In the data rows, 128 means zero.
Every row has a hidden score. In each pair, how much higher is the second row's than the first's? 15 means about the same, 30 much higher and 0 much lower. The score is a weighted sum of the row's numbers plus the product of two more (or one squared), each taken from its middle value.
[172 170 202 175  98 140 109 168 134 135 124 122  84 145 119 126]
[ 73 113  61 152 142  82 139  65 101 182  65 195 151  80 160 120] 16
[103 129 103 149 151 132 138  68 118 170  74 163 110 130 111 122]
[109  93 141 142  94 100 103 123 140 158 131 136 143 143 144 148] 17
[133 108 129 159 166  99 131  97 106 143 147 157 155 103 170 106]
[107 182  90 171 152 158 216 161 130 154 125 117 126 156 160  67] 9
[134 122 144  95 148 104 132 139 138  99 143 122 162  94 156 101]
[115 103 138 116 158 115 150 149 139 144 128 102 139 108  99 148] 16
[179 174 177 208  79 193 134 163  98 188 163 138 111 134 176  89]
[178 140 156 135 117 136  81 144 110  88 136 158 138 126 108 173] 6
[114 114 200  96  75 140  71 105 111 109  99 110 112 165 124 132]
[110  85 117 149 106 116 110  76 139 147 109 151 145 131 113  94] 22
[149 239 109 176 131 144 196 155 125 125 105 165 114 133 104 129]
[166  83 188 159  54 136 118 156 143 150 174 116 111 162 144 217] 24
[ 82 108 106 124 144 125 133  64 116 155  58 165 136 126 141 141]
[ 72  82  94 141 122 127  93  32 132 195  74 153 148 143 159  98] 20
[113  81 118 142 100 113 112 155 155 131 151 111 139 127 100 148]
[118 136 156 143 122 122  91  89 140 144 100 189 149  87 142 154] 13
[129 116 139 106 141 109 112 147 131 130 180 116 141 103 134 123]
[ 49  96 132  96 114  75  91 106 140 152 108 105 144 160 123 121] 14
[114 109 109 148 115 113 139 133 140 132 131 137 128 146 121 156]
[114  77 131  54 137  90 103 142 148  92 154  89 150  96 169 140] 15
[ 68  88 138 138 106 113  85  86 122 169  90 120 141 134 163  95]
[176 158 198 137 108 116 114 126 132 103 133  97 132 109 143 174] 10
[139 173  95 154 169 143 157 149 127 110 137 142 111 118 122  96]
[131 159 130 131 144 130 156 125 124 105  77 187 113  81  89 134] 12
[160 177 125 140 136 188 162 142 108 116 151 111  95 153 117 138]
[141 147 140 103 189  67 176 210 137 124 197  46 169  80 142 135] 24
[159 123 152 101 197  96 176 131 128 122 171  75 137  76 141  96]
[130 126 126  89 170 107 106 104 145 108 150 106 142 107 155 103] 14
[158  85 146  95 126  51 183 172 152 141 190  37 126 112 124 210]
[115 150  92 119 170  79 111 118 137 124  77 186 169  69 136 134] 12
[ 89 130  39 174 120 166 201 158 111 179 124 107  94 202 157 110]
[106  97 100 144 122 110 117  82 121 178 123 182 144 102 151 126] 15
[ 99 162 173 179 106 122 128 137 139 160  42 168 120 103 112 116]
[121 142 106 152 119 118 120 140 132 148 143 139 127 163 134 113] 15
[143 139 181 169  48 180 123 147 123 184 117 107  72 193 129 122]
[157 146 135  93 179 103 120 123 126 119 160 137 158  58 177 107] 3
[164 150 105 139 104 203  92 113  88  97 148 126  97 179  84 116]
[179 154  89 118 170 160 144 159 118  37 137 134 122 110  21 127] 7
[111 126 111 136 138 100 177 164 133 145 128 101 140 132 146 176]
[138 135 141  88 164  92 182 209 154  99 190  67 153  86 130 171] 13
[131 144  83 111 176 144 166 170 160 124 148  98 118 121 123 138]
[173  98 180 115 163 102 121 162 137  77 159 103 128  59  61 159] 15
[113 120 130 158  69 138 144 150 156 126  88 144 120 111  99 156]
[190 153 235 180  77 162  91 183 122 126 140  66 133 145 114  50] 21
[ 55 111 113 108  95 150  90  56 103 130  74 147 146 180 132  83]
[ 57  71 118 126 133 100 107  90 128 174 114 120 150 132 166  74] 20
[144 159 138  89 140 158 140 181 149  72 101 115  96 163  57 127]
[138  99 132 119 111 109 109 130 117 132 140 118 143 147 117 135] 19
[113 106 121  91 135  87 107 187 122  94 164  96 129 109 118 171]
[130 109 129 160 136 118 112  70  99 179 105 213 142  92 158 113] 9
[119 143  94 128 137 112 143 119 143 118 106 151 152 109 118 136]
[ 55 117 106 117 130 103 159 108 148 143 108 100 160 136 144 107] 16
[121 170  57 153 133 185 190 153 117 136 115 141 111 159 130  78]
[116 130 134 147 178  92 160 153 149 109 163  91 145  82 136  62] 17
[116  98 108 129 103 114 105 108 124 140 126 133 122 151 140 130]
[104  95 110 147  90 153 100  92 110 132 116 154 130 136 114 112] 13
[ 87 146 102 114 134 179 166 116 122 163 108  89 116 188 133  95]
[ 74 138  85 149 129 153 172 148 140 152 101 117 124 146 139 105] 16
[ 41 107 107 111 130  95 160 120 158 194 118  89 166 149 148 121]
[117 125 111 163 115 111 122  79 109 158  89 207 157 110 164 101] 17
[175 170 158 142 135 152 149 117 118 132 113 136  99 132 129 125]
[133 127 151 142 110 110 136 114 148 138 136 136 132 112 117 139] 17
[140 133  93 140  98 190 132 154 122  94 141 133  76 194  79 143]
[150 144 133  87 115 103 126 182 149  65 155 108 125 115 149 187] 15
[135 117  84 158  75 160 142 144 101 153 121 173  95 172 107 150]
[127 164  95 129 168 167 131 124 140  43 105 141 108 133  54  96] 5
[186 178 159 204  86 157 138 152  83 168 150 102 107 163 178 111]
[145 170 175 157 131 122 150 126  93 125 118  89 113 124 117  63] 11
[201 141 153 123 133 169 107 112 115  99 158 132 112 162 105  83]
[118 140 144 102 164  80 190 170 167 156 161 112 179 101 167 137] 8
[117  91 148  98 120 117 110  98 132 145 130 148 166 125 148 127]
[130 131 181 196  44 167 109 113 101 187 104 120 116 143 164 106] 24
[130 161 128 115 136 136 160 162 147  98 124  94  85 145 120 137]
[117  90  87 135  54 170 152 129 164 161 172  89  92 217 148 176] 29
[148 130 103 101 135 155  76 104 147  45 126 179 122 104  74 130]
[143 125 117 128 129 104  98 128 124 126 118 164 179 129 142 162] 16
[110 100  90 153 135  84 139  97 105 171 111 201 167  90 174 140]
[113  55 143  65 135 128  85  64 133 111 151  74 127 168  85  98] 10
[166 145 193 128 116 125 120 168 129 138 151 108 112 107 146 153]
[127 130 119 158 182  81 139 156 175 129 154  92 149  84 119  63] 16
[149 117 138 115 120 104 117 158 151  89 163  99 107 122 143 110]
[182 143 103 129 131 194 187 130 103 113 145  91 100 169 107 136] 5
[163 158 185 158 129  73 134 136 112 172 125 162 194  47 193  95]
[ 87 163 131 117  92 154 118 139 146 102  74 162  89 144 119  97] 16
[139 182  50 152  68 220 178 163 137 110  88 182  61 144  90 182]
[116 103 133 151  80 118  95 117 142 200  99 137 108 146 151 170] 23
[122 152 109 115 126 130  97 138 116 106 133 154 126 119 154 173]
[117 108 159 162 152  83 124 128 117 149 164 113 151  96 125  83] 15
[179  93 152 126 118 114  91 155 126 112 177 117 161 120 108 153]
[140 138 251 100  98 120  47  93 112 101  84 102 175 106 160  92] 16
[112 124 128 128 126  90 117  92 107 149  95 175 151  93 196 137]
[163  97 115 117 127 161 120  81 116  95 156 150 114 132 112 131] 10
[ 35  87 103  98 144  90 102  82 160 139 103 123 129 133 163 105]
[100 163 117 126 155  93 105 165 150 115 142 142 161  92 148 108] 15
[ 91 122 155 121  99 111 123 127 150  91  91 156 138 120 119 171]
[120 153  83 118 135 150 146  99 102 142 105 131 134 146 115 141] 21
[ 82 101 116 113 106 140 101  80 125 134 117 148 135 166 139 105]
[165 184 165 171  98 146 147 177  95 168 149 112  89 146 183 119] 21
[120 116 156 112 101 106 113 111 146 156 124 141 144 116 115 145]
[119 112 111 104  97 113 125 108 140 111 142 130 141 145 128 122] 15
[ 42 112 104 169 101 135 120  97 136 193  54 134 121 162 123  99]
[ 96 122 142 118  99 109 103 153 137 115 109 150 141 115 123 172] 11
[184 209 128 176 129 154 175 184 123  97 138 130 111 135 110 138]
[ 75  77 112 132 120  63 121 104 156 172 128 137 156 119 163 111] 24
[114 140 117 107 145  93 160 109 113 135  98 141 129  93 126 136]
[146 121 143 125 151 152  95 156 119 116 173 116  96 169 123 103] 14
[156 115 100 139 126 152 125 118 115 120 160 143 130 124 149 164]
[181 179 147 170 124 182  82 104 108 114 147 135  83 161 111  83] 16
[187 135  92 140 100 182 192 153  97 161 172  96  81 168 116 170]
[115 181 106 150 128 183 176 161 142 121  74 138 118 147 121  88] 11
[110 115  95  61 130 144  85 151 156  19 117 144  88 130  50 130]
[ 51  91 125 109 150  96 139  93 118 139  87 108 130 132 132 104] 24
[119 141 133 167 154  98 171 153 127 135  93 169 144  90 150 129]
[ 65 121 125  88 150 112 102 107 147  81  84 128 121 127  81  76] 13
[189  86 176 115 104  97 131 181 127 122 209 103 126  91 119 185]
[116 128 109 148 116 123 115  92 121 142 111 172 165  82 154 149] 15
[144 147 135 128 165 100 160 128 118 102 133 166 137  81 123 164]
[138 122 182 183  66 154 112 139 137 189 102  93 103 173 166 130] 28
[113 132  74 107 126 154 164 109  92 140 123  84 110 175 155 113]
[106 149  92 132 140 115 152 105 124 160  91 133 124 106 139 136] 14
[ 89  88 105 139 131 101 102 111 146 144 143 127 126 147 165 126]
[147  93 113 122 116 133 121 141 135 119 164 110 152 133 142 112] 13
[134 151 123 189 104 179 114 134 125 112  97 167  99 170 114 127]
[153 168  75 155 124 139 209 181 118 136 109 127 123 149 122 136] 15
[130 181  97 171 164 161 190 173 111 141  94 149 116 126 134 106]
[144 169 101 173 105 169 166 175 139 102  99 179  94 160  83 165] 13
[142 191  84 179 120 171 156 147 112 140 119 143 135 174 150  72]
[170 135 151 128 149 154 132 120 100 109 156  93 116 133 129 103] 16
[132 173 157 121 146 126 164 164 134 106 134 101 150 124  96 153]
[ 67 132  75 121 116 132 115 119 144 132 102 133 130 161 136 104] 19
[156 102 175 115 124 102 119 153 101 123 155 116 151 100 131 168]
[126 129 171 148  87 134  91 145 142 141 111 143 119 151 120 118] 18
[138  99 135 105 157  74 109 127 134 123 189  83 157 118 152  92]
[147 129 146 139 188  67 168 193 141 116 179  85 146  64 122  77] 14
[ 96  99 215 119  53 130  73 107 122 140 112  97 104 129 152 153]
[134 138 113 103 161 103 115 124 127 107 149 120 152 110 132 106] 11
[132 144 100 100 145 120 174 173 115 110 129 123 139 119 114 188]
[103 138 105 133 141  99 164 103 119 168  77 185 152  98 126 128] 12
[115 110 102 135 176 113 141 123 119  96 105 160 122  95  69 136]
[105  84 108 149  94  98 128 129  95 169 124 140 140 145 142 162] 21
[173 159 127 141 193 126 164 116  84 132 144 146 159  73 134 113]
[ 96  76 140 148 120  89  69 103 160 130 117 161 129 134 108 136] 8
[104 102 116  94 132  84 106  90 131 145 100 197 172  86 179 140]
[118 103 113 139 123 124 123 130 129 131 129 148 139 124 116 140] 14
[139 113 123 154 141 128 113 112 120 120 159 129 154 137 169 107]
[134  85 143  98 122 109 174 165 154 135 185  68  93 147  96 225] 13
[111 102 120 121 113 122  99  85 123 158 101 177 138 140 177 126]
[127 148 111 111 113  94 114 136 118  84 127 139 138 122 143 135] 12
[111 154 119  84  91 170 104 135 128 105 134 101 113 159 131 144]
[143 196  54 145 133 244 213 179 124 113 118 172  20 198  57 193] 10
[196 176 181 174 140 185 161 148 100 115 134 149 112 133 129 103]
[136 187 140 170 114 157 138 120 127 116  90 148 119 156 146  71] 22
[147 100 116 150 105 147 142 139 145 138 168  98 133 152 138 137]
[137 108 126  97 139 122 125 137 135 125 160 114 125 128 137 133] 12
[172 140 122 158 141 180 105 123 128 115 172 105 103 174 144  97]
[103 131  99 157 123 173 117 151 108 105 125 120  80 164  98 138] 21
[173 141 113 143 150 175 186 159 125 131 160 111 123 137 120 112]
[137 160 146 196 121 135 131 152 122 135 127 139 161 133 193  77] 19
[ 97 132  88  83 121  92 105 165 149  81 135 134  97 134 116 144]
[154 103 109 131 152  93 122 118 106 143 164 112 193 116 172  70] 17
[158 143 159 139 153 144 138 153 134  98 141  99 124 103 108 127]
[136 156 104 102 180 132 156 130 117 114 146  80 129 123 133 116] 22
[136 131 153 100 166 107 148 119 138  92 139 123 145 102  98 138]
[ 78 130 119 102 160  92 149 102 141 189  94 109 139 131 131 102] 21
[105 138 115  94 146 137 106 129 145  72 123 129 128 143 111  87]
[112 131 137  83 136 111 108 102 122 123 138 119 131 123 159 105] 21
[135 157 174 154  89 174 147 158 120 160  89 112 107 132 146 131]
[153 134 121  77 190  86 140 157 152  99 172  80 143 100  98 131] 11
[140 129 135  82 110 104 125 172 147 109 128 138 132 111 145 183]
[197 133 124 159 120 190  93 102 112  94 159 140  87 181 121  94] 20
[100 163 121 154 207  68 199 145 134 167 129 109 175  50 186  68]
[ 69 127 133 127  94 137  93  34 122 170  52 176 138 162 174  99] 11
[139 157 108  95 137 137 110 154 152  53 130 145 110 128  75 142]
[ 72 106 110 135 132 122 126  62 117 191  75 158 143 139 153 100] 22
[117 147 107 143 151 125 133  93  99 193  92 190 153  97 154 138]
[100 104 105  72 125 120 106 106 138 116 141 114 154 150 149  98] 8
[176 157 163 179  81 191 116 116  97 128 125 120 103 159 114 117]
[157 160 114 113 155 163 127 134 154  86 164 135  83 108  68 150] 11
